What is the hidden score of each row? Scores go from 0 to 30, and 15 is about the middle. The score is a weighted sum of the row's numbers plus the product of two more (or one squared), each taken from its middle value.
{ 0.275, -1.032,  0.415, -0.380,  0.078, -0.586,  1.621, -0.986, -0.144,  0.855, -0.455,  1.041,  1.602, -0.212,
 -1.417,  0.319} 18
{ 0.037,  0.288, -0.269,  0.258,  0.387,  0.324, -0.535,  0.504, -0.085, -0.115,  0.281, -0.202, -0.894, -0.325,
  0.576,  0.070} 15
{-0.036,  1.456, -0.088, -0.015,  0.041,  1.675, -1.316,  2.030,  0.112, -0.553,  1.818, -0.632, -1.061, -0.023,
  1.901,  0.639} 13
{ 0.238, -0.636, -0.017,  0.055, -0.078,  0.239,  1.543, -0.123, -0.259,  0.482, -0.332,  1.031,  1.657, -1.105,
 -0.681,  0.062} 16
{-0.118,  1.475,  0.470, -0.314,  0.185,  0.376, -1.177,  0.425, -0.191, -0.526,  0.517, -0.795, -1.169,  1.156,
  0.681,  0.076} 6
{-0.264, -1.949, -2.629,  0.976,  0.578,  0.106, -1.163, -1.142,  0.517, -0.244, -1.329,  0.841, -1.268, -0.639,
  1.127, -1.994} 16
{ 0.298,  0.233, -0.267,  0.290, -0.273,  1.338,  1.191,  1.311, -0.062, -0.024,  1.612,  0.893,  1.323, -1.275,
  0.531,  0.387} 17
{-0.136,  1.249,  0.572,  0.147,  0.071,  0.536, -1.047,  0.943, -0.486, -0.455,  0.848, -0.596, -1.266,  0.318,
  0.893,  0.571} 13
{ 0.320, -0.167,  0.844, -0.181,  0.116, -0.097,  1.785,  0.020, -0.473,  0.381,  0.349,  0.488,  1.571, -0.261,
 -1.137,  0.799} 17
{-0.218,  0.035, -0.700,  0.103,  0.143,  0.122, -0.439,  0.105,  0.282, -0.197,  0.167, -0.062, -0.519, -0.050,
  0.827,  0.000} 16
{ 0.291, -0.365, -0.067,  0.285, -0.282,  0.192,  1.512,  0.317, -0.405,  0.336,  0.204,  0.879,  1.275, -0.330,
 -0.325,  0.089} 17
{ 0.026,  0.033,  0.382, -0.280,  0.435,  0.312, -0.661,  0.155,  0.382,  0.189,  0.133, -0.088, -0.759,  0.126,
  0.539, -0.485} 11
{ 0.439,  2.518,  2.769, -1.395,  0.339, -1.780, -1.388,  0.200, -0.352, -0.372, -0.035, -3.378, -1.692,  3.065,
 -1.179,  1.468} 9
{ 0.114, -1.057,  1.200, -1.514,  0.133, -2.854,  1.355, -2.677, -0.380,  0.807, -2.784, -0.200,  1.099,  1.462,
 -3.286, -0.187} 18
{ 0.082,  0.713, -0.021,  0.052,  0.102,  0.443,  0.512,  0.910, -0.347, -0.173,  0.666, -0.146,  0.383, -0.590,
 -0.112,  0.384} 22
{-0.611, -1.292, -1.397,  0.621,  0.491,  0.385, -1.134, -0.978,  0.709, -0.015, -1.040,  0.482, -1.021, -0.336,
  0.648, -1.409} 9
{ 0.299, -1.895,  0.559, -0.795,  0.075, -2.284,  1.642, -2.738, -0.518,  1.030, -2.514,  0.710,  1.689,  0.545,
 -2.585, -0.583} 17
{-0.025, -1.537, -0.876,  0.233,  0.320, -0.535, -0.286, -1.115,  0.275, -0.025, -1.771,  0.445, -0.316, -0.268,
 -0.057, -1.229} 14
{ 0.066, -1.081, -1.187,  0.174, -0.207, -0.598, -0.516, -0.912,  0.665, -0.292, -1.393, -0.012, -0.738,  0.043,
  0.047, -1.205} 14
{-0.123,  0.737, -0.314,  0.158,  0.165,  0.662, -0.813,  0.966,  0.283, -0.388,  0.586, -0.433, -0.967,  0.237,
  0.687,  0.021} 10
{ 0.024, -0.113, -0.171, -0.150,  0.220, -0.215, -0.439, -0.027, -0.270, -0.602, -0.097,  0.013,  0.013,  0.163,
 -0.148, -0.373} 16
{ 0.282, -1.481, -1.583,  0.647,  0.479, -0.042, -0.575, -1.349,  0.619, -0.009, -0.868,  0.955, -0.635, -0.704,
  0.553, -1.224} 16
{-0.568, -1.397, -1.590,  0.338,  0.133,  0.656, -0.821, -0.926,  1.177, -0.166, -1.097,  0.679, -1.212, -0.544,
  0.558, -1.402} 9
{-0.448,  0.701, -0.559,  0.810,  0.139,  0.906, -1.758,  0.598,  0.556, -0.765,  0.571, -0.384, -1.485,  0.040,
  1.497, -0.455} 8
{-0.117, -0.750, -1.033,  0.812, -0.474,  1.359,  1.644,  0.285,  0.293,  0.391,  0.628,  1.559,  1.451, -2.292,
  0.479, -1.373} 23
{ 0.166, -0.814, -1.605,  0.509,  0.171,  0.480, -1.120, -0.613,  0.615,  0.285, -0.186,  0.173, -1.210, -0.603,
  1.280, -0.862} 19
{ 0.067, -1.314, -1.266,  0.263,  0.267, -0.087, -0.028, -0.937,  0.280,  0.053, -0.788,  0.836, -0.536, -1.259,
 -0.384, -1.280} 21
{-0.102, -1.927, -1.605,  0.269,  0.435, -0.296, -0.955, -1.615, -0.062, -0.031, -1.935,  0.828, -1.390, -0.514,
  0.259, -1.616} 15
{-0.119, -2.048, -0.688, -0.732,  0.384, -1.281,  1.379, -1.793,  0.213,  0.681, -2.055,  1.157,  1.276, -0.053,
 -1.553, -0.493} 19
{ 0.333,  0.262,  1.099, -0.430, -0.139,  0.237,  1.126, -0.415, -0.363,  0.193,  0.393,  0.042,  1.320, -0.009,
 -1.175,  0.963} 13
{ 0.557, -0.661, -0.232,  0.687, -0.504,  0.900,  1.648,  0.350, -0.369,  0.698,  0.963,  1.389,  1.853, -1.513,
 -0.235,  0.171} 19
{ 0.225,  1.531,  0.691,  0.245,  0.108,  0.635, -0.582,  1.229,  0.373, -0.499,  1.301, -1.029, -0.523,  0.472,
  0.560,  1.414} 18
{ 0.045, -0.499,  0.602, -0.234,  0.304, -0.329,  0.274, -0.355,  0.188, -0.049, -0.404, -0.060,  0.852,  0.424,
 -0.613,  0.616} 16
{ 0.065, -1.012, -0.988,  0.521,  0.053, -1.251, -0.093, -1.127,  0.252,  0.243, -2.143,  0.575, -0.380, -0.454,
 -0.132, -0.860} 16
{ 0.092, -0.206, -0.404,  0.263, -0.040,  0.526, -0.020,  0.216,  0.141, -0.037,  0.631,  0.183, -0.086, -0.582,
  0.510, -0.110} 16
{ 0.266, -0.013,  0.175, -0.314, -0.012, -0.197,  0.161, -0.241,  0.217,  0.040, -0.170, -0.413,  0.934,  0.637,
  0.144,  0.005} 13
{ 0.225, -0.236, -0.286, -0.616, -0.763,  0.081,  1.764, -0.079, -0.217,  0.410,  0.055,  1.054,  1.482, -0.467,
 -0.720,  0.395} 18
{-0.083,  1.752,  0.490,  0.277,  0.075,  0.856, -0.650,  1.981, -0.536, -0.377,  1.675, -1.078, -0.326,  0.377,
  0.729,  1.062} 14
{-0.416,  0.226, -0.397,  0.526,  0.143,  1.127, -1.297,  0.779,  0.322, -0.828,  0.553, -0.351, -1.262, -0.659,
  1.474, -0.382} 11
{-0.056,  0.536, -0.041, -0.071,  0.069,  0.289, -0.675,  0.625,  0.234, -0.496,  0.723, -0.475, -0.334,  0.123,
  0.763,  0.309} 14
{-0.470,  0.621, -0.323,  0.503,  0.633,  1.073, -1.285,  0.841,  0.147, -0.430,  0.856, -0.728, -1.200,  0.060,
  1.140, -0.461} 11
{-0.057,  1.804,  2.398, -1.810,  0.300, -2.363, -0.818, -0.649, -0.733,  0.262, -0.904, -2.250, -1.022,  2.672,
 -1.850,  1.064} 14
{ 0.167, -0.434,  0.068, -0.104, -0.152,  0.380,  1.449,  0.065, -0.202, -0.511, -0.212,  0.948,  1.381, -0.650,
 -0.640,  0.054} 13
{ 0.501,  1.970,  1.948, -0.181, -0.251, -0.401, -0.242,  0.973, -0.776, -0.122,  1.015, -1.513, -0.128,  1.371,
 -0.509,  1.592} 13
{-0.761,  0.187, -0.014,  0.270,  0.144,  0.147, -0.728,  0.080,  0.068, -0.733,  0.178, -0.127, -1.108,  0.039,
  0.857, -0.365} 12
{ 0.843,  0.140,  0.180,  0.668, -0.579,  1.158,  0.656,  0.722, -0.049, -0.055,  1.151,  0.522,  1.077, -1.167,
  0.317,  0.613} 22
{ 0.264, -0.261, -1.011,  0.919, -0.323,  1.988,  1.037,  1.610, -0.283,  0.141,  1.504,  1.066,  1.356, -1.474,
  1.275,  0.472} 22
{ 0.231,  0.089, -0.335,  0.123,  0.086,  0.096, -0.019,  0.133, -0.293, -0.118,  0.107, -0.170, -0.098, -0.090,
  0.196, -0.061} 17
{ 0.166, -0.018, -0.209, -0.739,  0.201, -0.104,  0.058, -0.150, -0.035,  0.248,  0.335, -0.247,  0.165,  0.254,
 -0.279,  0.094} 19
{ 0.373,  2.352,  2.899, -1.058,  0.482, -0.963, -0.488,  0.815,  0.146,  0.050,  0.707, -2.103, -0.464,  2.539,
 -0.673,  1.608} 10
{ 0.401, -2.481,  0.353, -0.633,  0.415, -3.658,  1.692, -3.502, -0.352,  1.349, -3.566,  0.680,  1.204,  1.289,
 -2.803, -0.569} 21
{ 0.021,  0.351, -1.060,  0.603,  0.353,  1.025, -1.732,  0.734,  0.145, -0.863,  0.202, -0.599, -1.833, -0.132,
  1.570, -0.641} 11
{ 0.336,  0.040, -0.290,  0.370, -0.594,  1.054,  0.987,  1.417, -0.507,  0.884,  1.236,  0.682,  1.586, -1.035,
  0.215,  0.749} 20
{-0.245, -0.177, -0.484, -0.111, -0.177,  0.326,  0.333,  0.168,  0.005,  0.214,  0.407,  0.712,  0.785, -0.373,
 -0.454,  0.157} 14
{-0.100,  0.233, -0.349,  1.270, -0.002,  0.525, -0.807,  0.584,  0.220, -0.173,  0.515, -0.261, -0.424, -0.128,
  0.663, -0.026} 13
{-0.157, -2.046, -1.170,  0.483,  0.014,  0.069,  0.805, -1.332,  0.529,  0.269, -0.909,  1.467,  0.964, -1.447,
 -0.324, -1.230} 15
{ 0.108,  0.779,  0.217, -0.274,  0.583, -0.095, -1.324,  0.653,  0.075, -0.054, -0.004, -1.087, -1.096,  0.788,
  1.059,  0.152} 14
{ 0.096, -0.437, -0.718,  0.848, -0.175,  0.435,  0.012,  0.110,  0.038, -0.160,  0.221,  0.699, -0.270, -0.834,
  0.400, -0.135} 17
{ 0.073,  0.251,  0.643,  0.090, -0.265, -0.153,  1.119,  0.423, -0.601,  0.598,  0.504,  0.440,  1.173, -0.058,
 -0.819,  0.758} 16
{-0.625,  0.050,  0.236, -0.017, -0.485,  0.743,  1.171,  0.464, -0.053,  0.501,  0.747,  0.791,  1.200, -0.760,
 -0.206,  0.388} 14
{-0.275,  0.706, -0.404,  0.183,  0.088,  1.650, -1.482,  1.388,  0.566, -0.659,  0.982, -0.580, -1.135, -0.232,
  1.568,  0.162} 11
{ 0.010, -0.769, -0.754,  0.575, -0.796,  0.675,  1.811,  0.050, -0.056,  0.317,  0.382,  1.387,  1.592, -1.403,
  0.218, -0.474} 18
{-0.296, -1.388, -1.481, -0.596,  0.492,  0.013, -1.050, -1.369,  0.517, -0.511, -1.306,  0.238, -1.054, -0.218,
  0.507, -2.346} 27
{-0.504, -1.750, -2.213,  0.859,  0.787,  0.322, -1.633, -0.792,  0.926, -0.236, -1.439,  0.691, -1.369, -0.837,
  1.180, -1.718} 12
{-0.121,  1.187,  0.612, -0.308, -0.020,  0.639, -0.228,  1.023,  0.343,  0.229,  1.005, -0.607, -0.232,  0.463,
  0.421,  0.407} 10
{-0.429, -0.941, -0.714,  0.955,  0.110,  0.262,  0.052, -0.339,  0.394, -0.100, -0.192,  0.354, -0.150, -0.834,
  0.725, -0.624} 16
{-0.442, -1.249, -1.272,  0.009,  0.606, -0.554, -0.704, -1.406,  0.283, -0.028, -1.369,  0.524, -0.274,  0.037,
  1.435, -1.476} 16
{-0.038, -0.413,  0.110, -0.442, -0.465,  0.378,  1.343,  0.164, -0.396,  0.477, -0.256,  0.974,  1.281, -1.125,
 -0.707,  0.368} 17
{ 0.037, -1.088, -0.421, -0.183, -0.174, -1.678, -1.048, -1.864,  0.463,  0.119, -2.364, -0.473, -1.039,  1.219,
 -0.832, -1.305} 9
{-0.421,  0.771, -0.664,  0.268,  0.614,  0.915, -2.218,  1.200, -0.277, -0.664,  0.518, -0.588, -1.483,  0.171,
  1.854,  0.358} 14
{ 0.419,  0.404,  0.884, -0.167, -0.356,  0.256,  1.220,  0.400, -0.214,  0.502,  1.386,  0.706,  1.711, -0.333,
 -0.843,  0.920} 15
{ 0.477,  0.464, -0.232,  0.657, -0.017,  0.835, -0.664,  0.660,  0.211, -0.934,  0.423,  0.374, -0.302, -0.389,
  0.819,  0.235} 17
{-0.209,  0.298, -0.248,  0.151, -0.305,  0.469, -0.103,  0.847,  0.424, -0.816,  0.428, -0.250, -0.562,  0.094,
  0.985,  0.035} 14
{ 0.121, -1.127, -0.660,  0.636, -0.151, -0.174,  0.432, -0.652,  0.211,  0.183, -0.713,  0.930,  0.350, -0.837,
  0.123, -0.355} 20
{ 0.132, -0.500, -0.656,  0.265, -0.474,  1.080, -0.047,  0.129,  0.210, -0.154,  0.377,  0.837, -0.003, -1.121,
  1.312, -0.774} 15
{-0.599, -0.777, -0.896, -0.253, -0.043,  0.030, -0.425,  0.002,  0.154, -0.041, -0.473,  0.509, -0.514, -0.519,
  0.540, -0.872} 21
{ 0.178,  0.193,  0.838, -0.252,  0.014, -0.081,  1.341, -0.014, -0.266,  0.350,  0.671,  0.201,  1.276, -0.135,
 -1.006,  0.611} 15
{ 0.177,  0.594,  0.513, -0.630, -0.346, -0.306,  1.139, -0.291, -0.297,  0.402,  0.074,  0.499,  0.956,  0.158,
 -1.068,  0.522} 12
{-0.060,  0.287,  0.091,  0.009, -0.431,  0.236, -0.222,  0.293,  1.431,  0.190,  0.130,  0.160, -0.041,  0.077,
 -0.003,  0.096} 14
{-0.442, -2.090, -2.856,  0.499,  0.668, -0.755, -1.786, -2.007,  0.787,  0.055, -2.115,  0.528, -1.379,  0.064,
  0.529, -2.090} 14
{-0.205, -0.650,  0.125,  0.341, -0.404,  0.453,  1.137,  0.075, -0.032,  0.037,  0.547,  0.449,  1.272, -0.666,
 -0.327,  0.423} 17
{ 0.073, -0.203, -0.075,  0.280, -0.315,  0.522,  0.253,  0.208,  0.124,  0.632,  0.448,  0.250,  0.571, -0.646,
  0.157,  0.299} 18
{ 0.020, -1.001,  0.339, -0.065,  0.135, -1.169,  0.677, -1.762,  0.517,  0.389, -1.218,  0.593,  0.708,  0.677,
 -0.844, -0.565} 14
{-0.015, -0.498, -0.331,  0.134, -0.015,  0.517,  0.521,  0.200,  0.062,  0.141,  0.108,  0.432,  0.160, -0.840,
  0.109,  0.135} 17
{ 0.311, -0.095,  0.028,  0.298,  0.178,  0.035,  0.418,  0.134, -0.163,  0.128, -0.265,  0.334,  0.000, -0.313,
  0.123,  0.507} 21
{-0.018, -1.468, -0.622, -0.098,  0.374, -0.609,  0.478, -1.165,  0.085,  0.154, -1.100,  0.727,  0.491, -1.041,
 -0.772, -0.594} 21
{-0.060,  1.801,  1.528, -0.730,  0.476,  0.033, -0.660,  1.057, -0.427, -0.031,  0.776, -1.272, -0.363,  0.980,
  0.059,  1.030} 10
{-0.032,  0.120, -0.345,  0.077, -0.551, -0.152,  0.165, -0.120, -0.088, -0.004, -0.065,  0.422,  0.101, -0.456,
 -0.063, -0.554} 15
{ 0.396, -0.808,  0.307, -0.057, -0.399, -0.159,  1.556, -0.458, -0.352,  0.380, -0.369,  0.628,  1.059, -0.860,
 -0.589, -0.019} 19
{ 0.022, -0.435, -0.842,  0.500, -0.040,  0.323, -0.100, -0.307,  0.020, -0.495, -0.281,  0.327,  0.079, -0.315,
  0.060, -0.692} 12
{-0.257,  0.046, -0.067,  0.607, -0.562,  0.717, -0.486,  0.808,  0.121,  0.061,  0.516,  0.177, -0.169, -0.614,
  0.679, -0.262} 12
{ 0.366,  0.183,  0.873, -0.220, -0.332,  0.282,  1.240,  0.476, -0.032,  0.870,  0.502,  0.490,  0.914, -0.104,
 -0.386, -0.066} 12
{ 0.710,  0.156,  1.544, -0.218, -0.143, -0.375,  2.016,  0.109, -1.046,  0.525,  0.532,  0.647,  2.140, -0.236,
 -0.941,  1.444} 24
{ 0.048,  0.110, -1.079,  0.697, -0.604,  1.548,  0.880,  1.183, -0.403,  0.583,  1.340,  0.754,  1.534, -1.522,
  0.423,  0.388} 19
{ 0.233,  2.463,  2.363, -0.857,  0.210, -0.678, -0.754,  1.225, -0.368, -0.237,  0.858, -1.548, -0.636,  1.314,
 -0.878,  1.317} 7
{ 0.641, -0.100, -0.057,  0.678, -0.357,  0.845,  1.009,  0.560, -0.197,  0.996,  0.967,  0.566,  1.420, -1.513,
  0.066,  0.363} 19
{-0.757, -1.633, -1.499,  1.401,  0.004,  0.228, -0.507, -1.067,  0.848, -0.200, -0.693,  1.050, -0.578, -1.460,
  1.010, -1.464} 14
{-0.304, -0.508, -0.551,  0.694, -1.164,  1.206,  0.738,  0.732,  0.249, -0.137,  0.862,  0.989,  0.538, -1.331,
  0.378, -0.188} 14
{-0.458, -1.692, -1.907,  0.713,  0.020, -0.377, -0.917, -1.204,  1.050, -0.650, -1.529,  0.545, -0.880, -0.809,
  0.222, -1.454} 13
{-0.006,  0.005, -0.610,  1.013, -0.679,  2.159,  0.862,  1.366, -0.163, -0.026,  1.507,  1.506,  1.424, -2.114,
  1.026,  0.241} 16
{-0.072,  0.195,  1.193, -0.060,  0.089,  0.477,  0.304,  0.442, -0.014, -0.312,  0.308, -0.283, -0.074,  0.062,
  0.137,  0.406} 13
{ 0.605, -0.670,  0.343,  0.117, -0.703,  0.123,  1.966, -0.547, -0.421,  0.761,  0.329,  1.432,  2.091, -0.590,
 -1.017,  0.345} 20
{ 0.065,  0.466,  0.358,  0.278,  0.188,  0.188,  0.064,  0.511, -0.016, -0.007,  0.412, -0.436, -0.424,  0.043,
  0.299,  0.316} 14
{ 0.218, -0.491, -1.088,  0.582, -0.018,  0.570, -0.248, -0.021,  0.324,  0.135, -0.140,  0.882, -0.121, -0.969,
  0.448, -0.464} 14
{-0.011,  0.034,  0.567, -0.502, -0.570,  0.161,  1.301,  0.237, -0.333,  0.435,  0.551,  0.325,  1.186, -0.537,
 -0.241, -0.117} 21
{-0.061,  0.023,  0.231,  0.012, -0.181,  0.798,  1.450,  0.734, -0.071,  0.548,  0.953,  0.702,  1.447, -0.862,
 -0.420,  0.723} 16
{-0.643, -1.290, -1.249, -0.165,  0.147, -1.091, -1.207, -1.419,  0.454, -0.001, -1.553,  0.209, -0.982,  0.213,
 -0.430, -1.463} 18
{-0.040,  0.785,  0.432, -0.117, -0.467,  0.286, -0.364,  0.503,  0.178, -0.306,  0.647, -0.484, -1.263,  0.515,
  0.283,  0.267} 12
{-0.324, -0.950, -0.483,  0.803, -0.366,  0.800,  0.926, -0.001,  0.660, -1.006,  0.691,  1.269,  1.145, -1.416,
  0.288, -0.377} 12
{-0.187, -0.065,  0.557,  0.278, -0.692,  0.086,  1.609, -0.027, -0.309,  0.619,  0.433,  0.668,  0.739, -0.581,
 -0.798,  0.270} 15
{ 0.119, -0.761, -1.273,  0.156, -0.240, -0.126, -0.197, -0.853,  0.163,  0.792, -0.803,  0.510, -0.531, -0.146,
  0.168, -0.517} 18
{-0.230,  0.662, -0.156, -0.537,  0.322, -0.449, -1.124,  0.187,  0.142, -0.255, -0.126, -0.835, -0.901,  0.686,
  0.144,  0.267} 14
{-0.460,  1.211, -0.234, -0.069,  0.567,  0.293, -2.564,  1.196,  0.127, -1.133,  0.443, -1.228, -2.570,  0.944,
  1.838, -0.694} 13
{ 0.238,  0.220,  1.001, -0.016, -0.627, -0.329,  1.393,  0.316, -0.589,  0.593,  0.696,  0.367,  1.512, -0.076,
 -0.984,  0.601} 16
{ 0.158,  1.702,  2.329, -2.384,  0.624, -2.877, -1.057, -1.015, -0.527, -0.021, -1.194, -2.583, -1.247,  3.591,
 -2.256,  0.657} 20
{-0.377,  0.885, -0.298, -0.072,  0.201,  0.375, -2.594,  0.593,  0.467, -0.922,  0.012, -1.342, -2.300,  1.039,
  1.381, -0.385} 7
{-0.621, -0.366, -0.416, -0.054, -0.753, -0.094,  1.118,  0.010,  0.011,  0.221, -0.195,  1.836,  1.254, -0.303,
 -0.729,  0.336} 14
{ 0.015,  2.703,  2.205, -0.987,  0.526, -0.243, -0.691,  1.178, -0.581, -0.523,  0.467, -1.895, -0.674,  1.557,
 -0.113,  1.774} 8
{ 0.188,  2.153,  2.924, -1.897,  0.823, -2.236, -0.818, -0.384, -0.558, -0.029, -0.514, -2.789, -0.933,  3.238,
 -1.302,  1.146} 11
{ 0.134,  0.633,  0.482, -0.274, -0.243,  0.084,  0.574,  0.627,  0.071,  0.244,  1.028,  0.029,  0.677,  0.277,
 -0.185,  0.559} 14
{ 0.434, -0.041,  0.097,  0.240, -0.268,  0.974,  1.854,  0.584, -0.213,  0.179,  0.768,  0.710,  1.297, -0.909,
 -0.098,  0.633} 18
{-0.380, -1.149, -1.180,  0.019,  0.231, -0.705, -0.827, -1.201, -0.287, -0.125, -1.203,  0.480, -1.282,  0.007,
 -0.115, -0.998} 18
{ 0.646,  0.515,  0.701,  0.365, -0.361,  0.958,  1.563,  1.256, -0.486, -0.080,  1.637,  0.289,  1.309, -0.759,
 -0.063,  1.198} 19
{-0.431, -0.968, -2.042,  1.337,  0.202,  1.186, -0.699,  0.253,  0.727,  0.157, -0.210,  0.715, -1.105, -1.475,
  1.462, -1.076} 15
{-0.104,  0.968,  0.682, -0.153,  0.173,  0.542, -0.800,  1.094, -0.651, -0.399,  0.893, -0.662, -0.339,  0.382,
  0.591,  0.599} 13
{ 0.197,  2.584,  2.067, -0.470, -0.048, -0.232, -0.563,  1.730, -0.390, -0.577,  1.208, -1.857, -0.458,  1.515,
 -0.263,  1.933} 10
{-0.049, -0.898, -0.552, -0.161,  0.178, -0.526, -0.205, -0.881, -0.053, -0.265, -0.696,  0.637,  0.129, -0.084,
  0.030, -0.855} 15
{-0.386,  0.532,  0.090, -0.117, -0.147,  0.488,  0.039,  0.809, -0.320, -0.215,  1.302, -0.039,  0.270,  0.046,
  0.259,  0.070} 19
{ 0.231, -0.980,  0.533, -1.512,  0.405, -3.584, -0.832, -3.243,  0.162,  0.852, -3.297, -0.808, -1.465,  2.886,
 -2.395, -1.070} 10
{-0.727,  0.555, -0.901,  0.218,  0.734,  0.356, -2.615,  0.433,  0.530, -0.831,  0.011, -0.960, -2.848,  0.664,
  1.521, -1.081} 10
